data = -2 -26 26 -41 -35 -17 20 26 -12 12 -22
Give the entry just right of -35.
A: -17
Give the median of all entries.
A: -12

Questions about the row below.
1) Report the 2nd entry from the end.
2) Report the last entry.
3) Report the entry just right of the largest entry.
4) Report the first entry from the left.
5) Report the second entry.
6) Report the entry just left of 0.17.
7) Report the third entry from the right.
8) Report the third entry from the left.
[-0.05 -0.06  0.10 -0.07 -0.01 -0.05  0.10  0.17 -0.01  0.08 -0.12  0.14
 -0.06 -0.07 -0.04]
1) -0.07
2) -0.04
3) -0.01
4) -0.05
5) -0.06
6) 0.10
7) -0.06
8) 0.10

Questions about the array below. Counting starts at 0.
1) Give the entry in row 1 and column 1.
2) Give the entry directly below 14.
3) Give the entry at row 1, column 0.
4) Give the entry in row 0 and column 2.
5) Give the entry in the bottom-right corner.
6) Give the top-right entry.
7) Give the entry in the top-left corner.
8) Give the bottom entry of the column that holds the smallest entry.
7	-2	-1	2	3	-5	-6	3	-4	0
15	-5	-1	4	4	-9	-13	5	-11	2
33	-12	0	12	-9	-11	-33	13	-27	7
18	-7	0	6	3	-10	-17	6	-14	3
-7	2	1	-3	-8	9	8	-7	1	4
-8	2	1	-4	-10	10	9	-8	0	5
-13	-6	-3	-15	-12	33	35	-32	-22	35
2	-1	0	1	2	-2	-2	1	-1	0
12	-4	-1	4	4	-8	-10	5	-8	1
20	-7	0	6	2	-11	-19	7	-15	4
-10	2	0	-5	-13	14	13	-13	-2	10
-9	2	1	-4	-10	11	10	-10	0	6
-14	-8	-3	-18	-10	37	38	-34	-26	41
1) -5
2) 11
3) 15
4) -1
5) 41
6) 0
7) 7
8) -34

[-26 -25 -28 -22  12 -22 -30 -24  13  14 -21]
The entry just left of -21 -> 14
What is the first entry from the right?
A: -21
What is the 3rd smallest entry?
A: -26
The second entry from the left -> -25
